Each path below is one point turned by a fixed rotation once a step. After each direction that follows a path, write how fast that rotation turns it, in degrees each step (0 if it stays still).
Each turn is a multiple of 5 degrees from 10 to 175, or 0.
Each row of a path follows its step; steps can be skipped.
Path 1:
step 0: [  8   2 -12  10  11 -13  -2   1   3   1  -2  -8 -14  -9   2  -4  -4 -12
  -8   6  -8  -4  -6 -11   6   0  -8   7  14   0]
step 1: [  7  -6 -11  -7   6   8 -10  -8   5   4  -5   3   6 -12 -10  15  -3  -3
   1  -9  -2  16  -2  -5  -5 -10   1   4   1  14]
step 2: [  5   1   0   3   7   1  13   8 -17   8  -6 -16   4   1 -14  -1   4  -1
  -5   2   5   4  -7 -11 -11  10   7   5   6   4]
step 3: [ -5  -1   3  10  12   0  -6  -4   1  -4   9 -11 -23  -6  -9   3  -1  -5
   0  -1 -20   7  -4 -10   4  -3  -4   0  -1   2]
step 4: [ 13  -9   4  -7   6   3  -3   4   1  -9 -10   3   3   3 -10  12  12  -6
   4   0   2   8   2   0   3  -4  -8  10  13  18]
step 5: [-11  -2  -3   9   7  11  15   9  -8  11   6 -12   2  -6 -17   2   1   5
  -7 -12   3   2   8   0   4   2  -3   8   8  -1]
step 6: [  4  -6   3  10   6  -9  -6  16   4  -3 -10  -5 -12   2   0  -8   2   3
   7 -11 -22   9   1  -6  -3   3  -9   7  -4   4]
step 7: [ 10 -10   4   5   0  -2   6 -13   2  11  -8  -2   8   0  -1  12   2  -9
   4  -5   0  -2   6 -10  12  -9 -16   5  14   8]
step 8: [ -7  -6 -19   2   2   5  11   8  -4   0  -8   1   0 -16 -11  -1 -13  -1
   1  -3   1   5   8  -5  -4  11  -2  16   2   1]
step 9: [  3 -13  -9   2  11 -15   3   8  -3  13   0 -13  -1   1   3  -3   3   4
   9  -3 -13   7  -7 -11  -1  -8   1  -5  -7  13]
step 10: [ 12   0   0   4  -4   8   3 -18  -3   6  -4  -2  -7   6 -12  12   2  -8
  14   4  -3  -1   7 -16  -5   3  -7  10   0   4]
step 11: [-11 -17 -10  -9   5   1  10  12  -3  -1   1   2 -12 -11 -10  -2   3  -9
  -7  11   2  -1   2 -10   1   1  -1   3  10   8]
[-1  0  2  6 -1 -6  0  3 -6  3  3 -2 -2  1 -1 -3 -1  5  2 -3  0  1 -3  2
 -1  4  3 -1 -4  2] : 110
[ 0  4 -6 -3  4  2  1  4  2  2  0 -5  3  2  0 -1  3  4  2 -4  2  0  2  1
 -5 -4  3  0 -3 -2] : 100
[ 7  1  4 -2 -1  2  0 -2  1  4 -5  1  3  2 -2  4  1 -1  3 -2  3  1 -1  3
  4  0  0 -3 -5  6] : 130
[-2 -1  4 -1  1  5  0  3 -1 -3  6  1 -5  6 -5  1  7  2  0  2  1  0  2  3
  2  0  0 -1  1  2] : 45
Path 2:
step 0: [-11  -8  -2   5   1  -6  -2  -7  -4  14  -4 -13  -9   4  -2  -6  -7   3
  -4  -2   3  -5  -6  -6 -11   9 -14  -6   2 -10]
step 1: [  6  -7 -18  -2  13  -6  14  -6   9  -7   1  -1   5  -5  -4   2  -9  -1
   9   0  -1 -10   4   3   7  11  -5  -8  -2   0]
step 2: [  4  10   2  10 -10   2  -5   4   5  -7  -6   0   7   8 -16  -1   3  -1
   2  -6 -15  -2  10   1  14   9  -4   4   7  -2]
step 3: [-17   2  -1  19  -4   3  -1   3  -9  -5  -1   7   0  -9  -1  -4   4   7
   4  -5   2  -1   1   2 -12  -6 -17   5   2  -2]
step 4: [  8  -2  -3  -3   8  10   2   2   4   1   6   4  14 -20   7   4   5   3
   8   1   6  -2  13  13  -8  -2   7  -2   1   0]
step 5: [  2   6  14   1  -4   3  -9   3   1  16  -4   1   8  -3  -2  -5   4   1
 -14   0   6   3   8   0  16   1  11   4   2 -11]
step 6: [-13  -2   6  -2  13  -6   0  -2 -11  -4   2   9  -4   1  14  -4  -8   1
 -12   5   8   6   4  -8   4  -7 -12   1  -4  -5]
step 7: [ 13  -2  -6 -15  10   8  -7  -3   8  -6  14   6   8   9  11  12  -7   0
   3   2  -3   7  -5   5   5  -3  -3  -1   4   5]
step 8: [ -1   4   0   4 -10   3 -14   3  -1   9  -6  11  -4   8  -5   4   6  -2
  -5  -2  -3   0 -19  -1  14   0   7  -1   2  14]
step 9: [-11   2   1   1   2 -10  -2   1  -6 -13  -5   2 -13  -1  10  -5  -1  -2
   2   0   6  -9  -4  -8 -14  -5   9  -5  -1  16]
step 10: [ 12  -5   4 -10   1   0   1  -1  11  -5   7 -18  -1   5   3  -8   3   3
  15  -2   4  -2  -7   8  -5  -2  13   8   5   0]
step 11: [ -4  -6   4   5  -3   7   8  -4  -5  14 -12 -10  -8   3  -9  -9   2  -9
   3   5  -6   6  -9   0  11   4   5   9 -11  -2]
[ 2  1  1 -1 -4  1  0  4  1  1  3  6  2  1  7  4  1  5 -4  3  2  1  1 -4
  0  1  0  1 -6 -2] : 35
[ 1 -3 -1  1 -2  3  0  4 -4 -2 -2  3 -1  1  3 -4 -6 -6 -1 -4  1 -5 -1  1
 -3 -3 -1 -4 -2 -4] : 125
[ 0  3  3 -3 -2  2  2 -5 -2  2 -1 -5 -1 -3  2 -2  3 -2 -2  1  2  6  3  6
  0 -4  0 -2 -5 -4] : 55
[ 0 -6  2 -1  6  1  2  2 -1  6 -2 -5  4  2  2 -4  2 -1  1  1  3 -1  3 -6
 -1 -1  3  1  1 -2] : 65
[ 2  1  0 -1 -2  0 -2  4 -1  2 -7 -1 -2  0 -1  0  4 -3 -5  7 -3 -5  1  2
  2 -1 -3  4  2  1] : 120
